In the rows, 128 means zero.
Rotation paths and how fast each direction turns (degrees a step):
Each turn is a multiple of 5 degrees from 10 to 175, or 0.
Each row of a path follows its step; steps can be skipped.
Path 1:
step 2: [130 134 127 118 133 129 124 128 125 122 127 128 128 118 134 132 128 113
 124 119 132 134 133 124 117 132 128 128 132 126 121 124 131 128 129 132
 139 127 126 126 134 129 127 134 133 127 127 120 141 125 128 123 125 128
 124 134 132 135]
step 6: [128 123 125 140 128 126 126 115 128 131 125 130 124 129 129 130 127 135
 125 127 130 138 130 125 128 125 116 130 137 134 126 139 126 131 128 126
 136 129 134 121 127 131 136 135 128 141 126 137 122 132 122 129 127 127
 124 126 125 131]
step 10: [129 132 131 118 125 126 130 130 124 120 130 121 133 119 133 125 131 122
 135 124 122 127 123 141 127 127 123 129 130 122 121 133 127 136 127 126
 133 137 136 129 131 121 127 120 120 133 126 124 130 124 132 119 123 122
 129 132 125 126]
step 12: [128 126 142 121 126 122 132 132 135 138 126 130 130 136 130 127 121 128
 130 134 129 121 136 136 128 121 130 124 126 132 133 125 127 132 126 136
 133 137 127 123 135 127 125 129 123 120 136 132 129 124 131 119 119 124
 135 124 129 123]
step 17: [134 136 121 139 120 127 131 130 126 128 132 135 125 139 125 121 126 135
 136 134 134 129 123 128 124 124 124 126 131 129 129 125 129 136 129 123
 134 126 131 121 136 133 139 128 138 128 122 128 134 133 118 126 128 127
 128 128 122 128]
step 20: [129 123 129 118 122 132 131 124 133 129 135 138 126 133 122 129 128 122
 133 134 135 126 129 140 126 122 128 127 133 132 134 132 133 131 121 130
 136 122 122 132 129 129 135 143 127 125 123 123 130 129 122 129 130 130
 128 120 136 123]
step 21: [123 128 136 120 125 122 136 126 130 127 131 123 134 134 126 127 124 127
 121 125 129 119 125 135 131 128 134 123 127 127 126 134 128 133 136 121
 127 130 119 134 129 122 126 121 121 140 127 127 131 130 125 121 117 131
 125 116 130 127]
step 39: [130 119 133 134 128 134 124 131 133 124 132 121 128 125 124 124 132 129
 123 129 118 132 121 136 139 135 125 128 132 126 130 123 128 138 125 128
 136 136 133 129 129 123 118 128 126 138 126 124 121 128 125 127 136 131
 129 135 125 132]
Directions:
[126 130 131 126 129 128 128 128 127 126 128 128 129 125 129 129 124 128
 129 127 127 128 130 127 127 126 127 126 127 127 131 126 129 127 127 127
 129 128 127 127 129 127 128 127 126 128 129 128 129 129 128 127 129 131
 129 126 130 127]
35
[128 130 127 129 128 129 129 129 131 129 129 124 129 126 127 127 129 128
 125 127 129 129 125 126 127 125 127 129 126 126 129 127 128 128 126 128
 130 127 130 131 129 128 127 128 128 127 126 127 131 126 128 127 130 128
 128 128 127 128]
125
[129 130 129 129 127 128 127 131 127 128 127 128 132 132 128 131 129 128
 126 127 128 129 129 129 128 128 127 127 129 129 128 127 129 125 129 130
 127 126 130 128 129 129 129 130 128 129 128 125 128 130 129 127 127 129
 126 129 125 127]
25
[128 126 130 126 127 127 128 126 128 126 128 129 127 129 127 129 128 127
 128 129 128 129 124 130 126 129 128 127 128 128 128 126 132 129 129 126
 127 128 131 128 126 126 129 127 126 127 125 127 127 127 126 128 128 128
 129 129 128 127]
35
Path 2:
step 0: [129 123 135 134 140 122 129 124 125 135 119 142 130 128 115 130 133 122
 134 129 126 121 128 125 132 123 127 129 118 128 128 135 112 122 129 126
 124 125 126 125 137 125 116 130 127 120 121 131 132 125 128 133 133 128
 131 127 128 130]
step 5: [132 111 135 123 128 136 131 132 129 127 142 125 126 122 120 143 131 122
 124 129 126 125 132 124 137 133 125 129 126 126 134 130 128 125 128 120
 123 116 130 125 132 131 122 129 117 124 124 127 126 125 134 137 124 123
 128 130 128 127]
step 8: [134 129 135 122 125 122 126 133 138 126 139 132 122 126 123 140 135 122
 122 135 122 122 120 122 125 124 126 121 116 122 132 128 127 124 129 134
 116 122 142 123 136 131 121 129 124 130 127 127 126 128 134 134 129 124
 135 130 126 129]
step 14: [128 121 141 118 140 127 126 125 124 133 129 125 125 116 121 137 128 125
 125 131 116 136 120 127 134 120 121 125 128 127 134 132 127 117 128 125
 117 122 131 124 128 133 132 124 131 127 125 129 125 123 125 127 132 120
 130 139 133 125]
step 22: [134 123 131 123 129 129 139 134 125 133 126 132 120 127 129 132 128 120
 130 127 119 137 128 120 124 121 134 131 125 132 132 145 131 127 121 133
 131 124 135 138 128 132 116 127 124 133 128 125 121 122 130 135 132 119
 128 129 119 121]
step 34: [130 127 133 133 127 130 136 131 133 134 136 133 130 124 126 130 137 124
 125 126 116 129 130 133 114 125 124 126 116 126 137 133 125 132 124 127
 128 132 128 127 133 128 119 128 116 129 121 133 125 117 134 138 134 116
 131 130 130 134]
step 37: [128 126 131 127 137 132 139 131 121 126 136 135 122 125 116 135 130 119
 136 119 123 122 130 129 120 131 129 125 118 121 129 138 122 125 123 131
 128 121 130 124 138 133 125 126 126 128 129 144 130 124 122 132 126 125
 131 131 133 128]
step 40: [130 129 134 125 133 122 138 133 123 135 131 126 129 119 115 133 130 116
 130 127 125 126 124 124 139 128 122 123 127 130 138 138 123 134 127 130
 128 127 128 121 141 135 133 131 121 128 122 132 118 129 132 131 129 122
 137 130 129 132]
Directions:
[130 130 126 131 131 129 127 128 128 127 129 129 128 126 129 128 129 128
 129 130 129 130 126 130 129 130 126 132 128 129 129 129 128 126 129 130
 128 130 127 129 129 128 128 128 128 125 129 130 130 130 130 125 129 129
 130 128 129 129]
125
[127 129 128 130 127 126 127 126 130 129 127 127 127 128 129 127 130 128
 128 127 128 126 129 126 126 128 127 129 126 129 127 127 126 130 128 128
 129 126 132 127 128 129 127 126 127 128 130 130 131 130 127 127 126 127
 129 128 130 126]
85
[128 130 126 127 127 125 126 128 128 130 128 128 128 126 129 129 126 132
 129 129 126 130 128 130 127 129 128 129 131 128 127 131 129 128 127 127
 128 126 129 128 127 130 127 126 129 129 128 126 128 129 128 129 130 128
 127 131 126 125]
10
Path 3:
step 1: [130 125 124 124 129 128 132 131 119 132 123 124 119 137 120 134 130 124
 134 133 123 121 118 129 120 127 135 129 122 129 123 126 120 127 124 122
 138 125 138 132 121 134 128 126 129 127 126 141 125 130 134 129 132 118
 127 129 131 123]
step 15: [137 133 129 130 127 129 139 128 121 128 117 128 126 127 126 140 131 129
 130 137 123 127 126 128 130 131 140 132 124 129 127 131 124 132 117 123
 123 139 133 133 129 131 130 129 123 132 136 139 130 132 133 129 121 130
 136 124 128 132]
step 19: [123 129 138 132 124 129 135 133 126 131 129 130 122 131 125 122 124 125
 132 137 130 129 126 126 133 129 130 123 129 129 117 136 127 133 120 126
 126 132 134 143 135 136 135 132 116 130 116 129 132 128 136 131 126 128
 133 128 124 123]
step 20: [142 126 132 131 125 129 140 129 125 134 124 133 115 133 122 139 130 120
 128 137 129 117 129 129 131 127 132 128 130 125 125 132 129 140 128 122
 123 136 131 131 130 126 130 131 125 130 123 130 130 132 127 137 126 120
 127 125 134 129]
step 22: [126 138 141 127 127 132 129 134 125 133 127 129 128 129 121 132 128 118
 125 127 134 131 118 127 141 126 134 126 129 124 122 134 127 134 130 122
 127 130 133 139 131 129 130 128 123 133 131 125 124 133 136 130 130 115
 135 126 131 128]
step 28: [140 131 136 126 124 132 137 130 127 128 125 132 131 136 126 128 129 125
 129 126 131 129 125 118 134 127 141 134 124 122 123 128 128 140 133 122
 130 127 138 123 134 127 135 129 127 134 123 125 117 131 131 129 134 120
 132 130 125 126]
step 33: [124 125 136 126 126 129 132 134 124 130 124 123 136 131 121 132 130 115
 135 133 135 130 127 118 131 131 137 132 127 127 125 126 125 128 129 124
 135 126 135 132 128 132 136 127 126 123 125 133 121 137 137 129 131 114
 124 121 125 126]
step 39: [130 129 121 125 132 125 143 136 125 127 121 126 134 136 124 135 125 119
 130 128 132 124 126 119 134 123 129 125 123 129 120 125 119 134 126 126
 137 124 135 126 137 126 135 128 120 128 128 126 126 127 135 127 126 119
 133 125 131 122]
Directions:
[130 127 128 128 127 128 131 126 128 126 129 129 127 127 129 132 126 130
 127 129 128 129 127 128 128 128 130 128 127 126 128 126 127 130 130 127
 131 128 128 128 127 128 126 128 129 127 128 130 129 124 127 129 128 127
 128 130 131 129]
130
[126 128 132 129 127 131 128 129 129 127 129 128 131 128 127 127 127 128
 130 129 130 127 130 127 129 128 131 127 127 129 126 128 128 126 128 129
 128 128 126 130 128 126 126 126 128 125 127 125 130 126 128 127 129 127
 130 127 129 129]
130
[126 129 129 128 127 129 128 127 127 128 129 125 130 126 127 128 129 127
 126 127 127 127 126 127 128 129 127 128 128 130 127 124 129 128 126 125
 129 128 129 128 130 127 128 127 127 128 128 129 129 125 129 131 129 129
 127 127 126 126]
125
[130 128 128 131 130 128 128 128 126 129 127 129 128 127 125 128 129 128
 131 127 126 127 128 128 127 129 126 127 127 128 127 128 129 128 128 128
 125 130 129 128 124 126 128 127 128 128 128 129 131 126 128 130 125 130
 127 128 129 129]
70
Path 4:
step 2: [136 121 135 122 128 130 124 132 131 122 132 132 115 124 130 134 130 133
 131 117 135 120 133 130 131 139 129 136 134 122 123 124 130 123 122 126
 130 125 121 129 125 127 119 133 136 138 125 133 129 132 135 129 123 120
 140 125 127 128]
step 6: [130 129 121 118 124 127 123 132 131 121 127 123 134 129 138 131 140 132
 130 129 123 133 134 126 130 118 130 121 137 133 125 126 125 136 126 124
 128 130 135 131 130 120 119 124 131 119 129 144 135 127 142 130 126 125
 127 126 130 132]
step 7: [135 134 130 126 133 135 117 126 124 129 115 128 130 112 124 123 132 131
 133 126 130 136 128 121 121 126 124 130 137 123 126 129 118 123 133 120
 136 122 135 126 122 127 133 131 132 126 130 139 130 120 127 122 130 131
 124 128 118 129]
step 21: [130 132 132 118 134 136 122 132 126 119 125 125 123 123 134 134 131 139
 138 130 138 129 130 127 123 126 132 141 141 133 128 127 130 132 130 135
 134 123 130 127 123 131 125 134 126 124 124 140 131 126 139 128 133 125
 126 131 130 136]
step 22: [133 132 124 132 141 130 130 120 127 130 118 122 131 126 121 125 128 130
 129 122 133 127 127 122 125 137 129 128 136 131 116 126 118 126 131 124
 125 126 130 139 122 137 131 118 134 118 121 137 135 121 133 129 117 128
 127 131 131 125]
step 31: [130 122 120 122 128 119 144 125 127 129 127 120 130 127 132 119 131 122
 126 134 141 129 127 134 128 131 131 124 123 124 124 126 127 117 128 124
 136 116 129 133 130 126 119 123 130 129 134 132 124 125 137 133 123 139
 132 120 128 125]
step 35: [135 133 126 122 132 130 121 139 129 122 127 116 123 128 129 134 126 129
 137 136 130 117 131 124 133 133 125 133 137 124 119 127 126 125 135 122
 133 122 135 120 132 135 140 133 125 133 127 131 120 134 136 130 124 128
 130 128 128 125]
step 39: [138 133 118 130 135 129 120 132 119 126 123 130 138 129 139 128 132 135
 129 121 129 130 135 127 123 127 137 126 126 140 118 125 128 122 132 131
 122 126 126 134 123 130 128 127 133 121 124 138 119 129 122 132 129 140
 125 124 135 129]
Directions:
[129 127 127 128 130 127 128 130 127 127 129 128 129 127 133 130 125 126
 130 129 130 126 127 129 129 127 127 129 128 130 129 129 127 130 126 129
 128 129 128 128 128 127 128 130 128 128 128 129 129 127 126 128 127 130
 131 127 129 126]
95
[129 128 128 126 131 127 129 129 126 126 130 128 130 126 128 129 128 128
 128 128 128 126 126 126 128 128 129 130 129 130 129 127 129 125 131 127
 130 127 127 127 126 127 129 125 127 129 127 129 129 129 125 130 130 128
 127 127 127 129]
80
[127 128 129 128 129 127 125 130 129 128 129 127 128 127 131 128 128 127
 126 130 126 127 129 129 127 128 129 128 129 127 129 125 130 128 126 129
 124 128 128 128 127 129 127 128 129 130 124 129 126 129 130 128 130 127
 125 128 128 126]
120
[128 129 130 129 129 126 129 128 131 126 128 128 128 129 128 129 128 128
 130 128 130 130 126 131 130 128 128 128 129 131 124 127 130 127 130 127
 127 128 128 127 130 128 130 131 130 128 128 125 126 128 128 128 129 127
 128 127 128 128]
20
[126 128 127 127 125 130 128 127 129 128 129 126 126 128 128 128 128 128
 128 130 126 125 125 128 130 128 128 127 130 130 127 127 124 131 129 126
 128 129 128 130 127 129 130 127 129 126 128 127 129 130 128 130 128 128
 128 129 130 126]
135
Path 5:
step 4: [139 136 126 122 126 121 129 117 131 137 123 126 139 124 132 145 126 124
 130 135 123 132 130 132 122 133 127 130 119 128 133 137 121 131 127 121
 124 138 126 128 126 129 118 135 122 130 134 121 127 128 123 131 133 132
 125 128 122 128]
step 11: [129 120 134 121 129 125 128 135 125 129 122 129 132 130 131 126 123 121
 136 124 139 135 138 129 127 125 118 129 125 123 134 134 129 130 128 138
 118 127 139 128 133 126 130 132 121 123 134 115 127 124 135 133 138 128
 129 133 122 138]
step 15: [120 130 122 123 133 119 117 129 133 134 127 131 124 125 124 123 126 122
 138 126 129 127 123 127 129 115 135 126 124 135 138 122 130 129 129 136
 131 128 137 122 114 128 121 128 131 121 132 132 127 134 132 136 128 125
 128 136 126 119]
step 23: [130 129 132 124 128 137 137 136 128 123 140 119 127 129 130 127 127 125
 135 126 135 141 132 129 123 131 124 128 124 135 135 130 126 132 119 128
 127 131 137 137 133 128 127 128 121 143 119 123 133 123 127 132 132 126
 140 132 133 128]
step 31: [127 134 125 129 139 117 128 127 130 135 127 129 133 137 137 129 125 126
 128 130 141 129 125 131 131 120 135 130 123 134 124 130 120 119 125 124
 119 134 130 122 123 121 123 128 126 122 137 131 124 127 133 134 134 141
 126 120 122 126]
step 33: [130 129 130 128 131 127 120 121 126 132 133 129 130 120 129 120 117 121
 132 127 128 132 125 130 123 124 123 129 130 131 144 124 137 115 123 125
 134 123 137 123 123 125 119 140 120 122 124 133 131 125 127 129 136 128
 133 135 119 127]
step 35: [131 135 129 119 129 125 124 132 130 119 138 118 129 133 135 131 126 123
 124 137 131 137 127 117 134 128 129 140 124 136 143 129 132 135 129 123
 124 125 131 130 124 127 131 131 127 134 133 134 129 132 131 129 125 117
 130 125 126 117]
step 41: [131 128 125 118 136 123 141 135 128 133 131 116 128 130 130 136 125 126
 134 133 129 134 132 130 133 134 131 126 131 127 128 137 132 131 121 125
 120 120 126 144 130 123 124 120 125 139 133 130 122 128 132 138 133 124
 130 126 129 130]
Directions:
[128 128 127 126 125 126 129 125 127 130 129 127 129 128 129 129 127 128
 129 126 129 129 127 127 128 129 126 130 127 126 129 128 130 126 129 130
 127 125 127 128 128 127 127 128 128 129 130 127 126 130 126 129 128 127
 123 127 130 128]
10
[131 127 127 127 129 126 127 129 127 129 127 126 128 130 127 131 127 125
 126 128 130 127 127 129 128 128 127 128 128 127 129 128 127 127 130 129
 131 130 128 126 128 129 129 131 128 125 129 127 127 129 129 129 128 131
 128 131 127 127]
160
[125 127 127 128 127 127 131 128 129 126 129 132 129 126 128 129 127 127
 128 129 129 126 129 127 128 128 129 131 129 127 129 128 126 125 129 126
 126 129 127 128 129 131 128 129 129 128 128 126 128 126 130 130 129 127
 128 129 130 128]
40
[126 128 128 130 127 128 126 125 129 132 125 128 130 128 129 126 129 129
 127 128 129 127 128 127 127 126 129 129 129 128 127 128 125 127 128 125
 128 130 126 127 129 128 128 127 127 130 125 129 128 130 125 130 129 129
 128 128 126 127]
120
[128 126 126 127 128 127 131 128 127 128 129 125 128 128 129 128 127 128
 129 128 128 127 129 129 128 126 129 130 129 130 128 127 125 130 127 128
 130 129 125 129 127 130 127 127 127 128 131 130 128 127 128 124 127 127
 127 127 127 128]
115
Path 6:
step 7: [133 119 132 130 124 142 133 134 126 134 123 127 124 131 118 135 137 124
 137 128 117 130 133 126 124 127 134 130 132 126 128 130 139 129 125 121
 117 125 125 131 128 125 125 132 129 119 128 120 137 125 128 128 121 127
 128 127 126 136]
step 9: [126 127 130 115 130 130 134 127 129 129 141 125 122 130 126 129 121 126
 130 135 119 126 122 126 141 137 127 125 130 123 140 128 131 129 131 127
 132 132 131 134 123 130 130 131 132 122 130 130 136 133 135 121 122 132
 119 135 120 127]
step 12: [130 126 119 131 136 122 132 124 130 135 137 129 131 124 126 135 126 128
 135 135 131 125 129 132 141 140 132 131 123 126 117 119 135 132 133 132
 131 118 128 136 130 126 123 130 125 125 134 138 125 131 130 126 122 124
 130 131 123 127]
step 13: [135 131 125 129 123 127 127 128 139 126 128 132 130 130 126 133 132 128
 124 128 131 121 130 130 132 121 134 119 132 123 131 131 127 137 129 132
 116 131 137 132 121 125 128 123 130 124 132 126 144 121 121 135 128 116
 123 123 135 125]
step 16: [135 127 125 124 123 127 127 137 122 133 121 130 125 126 128 128 122 128
 141 130 116 123 131 132 125 125 127 127 126 132 123 140 132 129 130 140
 120 137 132 131 119 131 123 125 128 129 137 128 134 119 128 126 130 127
 133 123 127 136]
step 17: [133 127 131 125 133 126 119 122 131 130 122 131 128 128 127 119 127 126
 124 126 126 132 123 123 129 128 129 121 132 130 141 130 136 139 131 125
 132 127 127 138 120 125 128 133 123 127 125 117 116 126 127 128 122 128
 126 141 119 133]
step 23: [125 123 121 131 132 119 129 121 121 138 126 139 126 128 130 128 134 132
 131 125 124 130 131 132 132 132 125 131 123 116 127 126 123 129 130 124
 124 116 131 140 127 131 120 125 129 130 131 130 122 124 119 138 128 124
 129 135 121 122]
step 36: [138 125 130 125 134 127 125 133 136 124 128 129 135 131 134 124 115 129
 118 126 126 129 127 125 129 134 135 122 129 129 137 123 131 125 125 129
 126 131 132 138 119 140 130 124 132 123 137 118 132 124 125 124 124 118
 132 128 121 124]
Directions:
[130 128 127 129 129 127 130 126 125 126 128 126 131 129 127 126 127 127
 128 126 128 129 128 127 130 128 131 129 127 126 129 129 127 127 128 127
 127 125 129 128 128 127 127 127 127 127 129 125 129 128 130 130 130 127
 131 127 129 128]
140
Path 7:
step 3: [135 130 134 133 129 123 124 129 115 127 129 128 132 130 129 126 130 124
 126 133 121 136 133 133 126 128 129 117 121 117 137 134 129 136 123 117
 132 125 131 141 130 126 129 135 121 134 127 134 130 131 130 131 126 126
 123 122 137 130]
step 7: [134 130 123 123 125 132 121 128 122 130 132 134 134 128 122 127 130 127
 123 132 129 127 119 125 128 132 133 129 116 133 136 114 126 120 136 123
 119 133 116 124 133 126 135 132 136 133 122 127 122 132 120 124 131 123
 123 126 124 127]
step 16: [133 124 133 136 115 133 131 123 121 121 121 131 127 137 130 121 128 124
 128 131 126 133 128 130 133 131 121 135 126 135 137 135 125 129 122 126
 125 131 127 132 138 130 120 135 121 132 119 129 136 133 123 134 123 120
 127 134 130 123]
step 24: [127 123 116 134 126 137 118 130 128 129 124 122 137 134 130 132 128 128
 133 129 134 133 125 125 128 141 121 133 129 127 130 131 126 130 117 127
 123 134 129 122 131 118 133 132 121 131 116 127 137 129 118 126 125 128
 136 129 126 132]
step 29: [124 121 125 139 123 132 129 129 137 123 122 129 125 120 128 123 121 131
 135 129 118 132 133 123 124 138 122 137 131 132 118 122 134 127 130 127
 114 132 127 130 132 124 126 127 125 134 117 126 127 133 121 129 127 125
 123 138 123 124]
step 35: [134 122 123 132 132 124 124 126 130 123 130 119 137 130 120 128 127 127
 133 126 125 136 129 136 117 124 120 127 110 125 124 130 127 121 121 132
 130 126 125 133 128 130 125 133 125 132 119 134 130 128 123 126 121 130
 138 127 139 135]
step 36: [132 131 120 124 112 126 131 128 123 124 135 129 124 128 134 128 134 130
 122 123 131 132 125 124 131 129 134 127 130 123 129 132 132 134 130 126
 129 141 130 129 136 128 128 130 120 133 129 131 129 143 118 119 130 121
 128 134 117 119]
step 38: [127 136 119 129 120 116 127 124 129 125 136 136 135 130 117 123 132 122
 117 111 126 126 131 136 122 131 122 129 127 126 128 126 130 124 129 128
 123 134 132 135 132 122 128 132 126 123 127 122 127 131 126 135 125 128
 128 124 122 122]
Directions:
[130 129 128 128 128 129 127 128 128 132 128 127 129 127 130 126 131 129
 127 126 128 129 127 128 131 130 129 124 128 127 130 129 129 128 129 128
 128 130 129 129 129 126 130 127 128 126 127 126 127 128 127 129 127 127
 127 127 127 129]
175
[128 128 128 126 127 127 129 128 131 131 129 126 130 129 127 127 129 130
 127 128 128 129 128 127 128 128 127 132 126 128 129 127 126 127 128 128
 128 127 126 129 127 128 129 128 127 125 127 131 129 124 127 128 128 129
 126 128 128 130]
140
[126 127 125 129 127 129 128 126 127 130 130 129 130 129 129 131 129 127
 129 126 129 127 126 128 126 128 127 128 128 129 127 127 130 126 130 128
 130 128 129 128 128 127 130 126 126 129 128 127 131 126 131 126 128 129
 127 130 128 127]
25
[129 126 128 129 127 129 129 127 128 129 128 124 129 129 129 129 127 127
 127 128 129 128 127 126 128 126 130 130 129 128 127 127 127 129 134 128
 125 127 128 126 128 128 129 126 131 130 129 128 126 130 127 128 128 126
 127 128 127 128]
135
[127 125 126 128 128 128 129 129 129 128 130 129 129 128 128 125 127 127
 129 129 130 126 128 130 129 129 126 128 126 129 127 129 131 127 127 127
 129 127 126 127 129 128 129 127 129 130 128 127 126 126 125 131 126 128
 128 127 127 128]
130
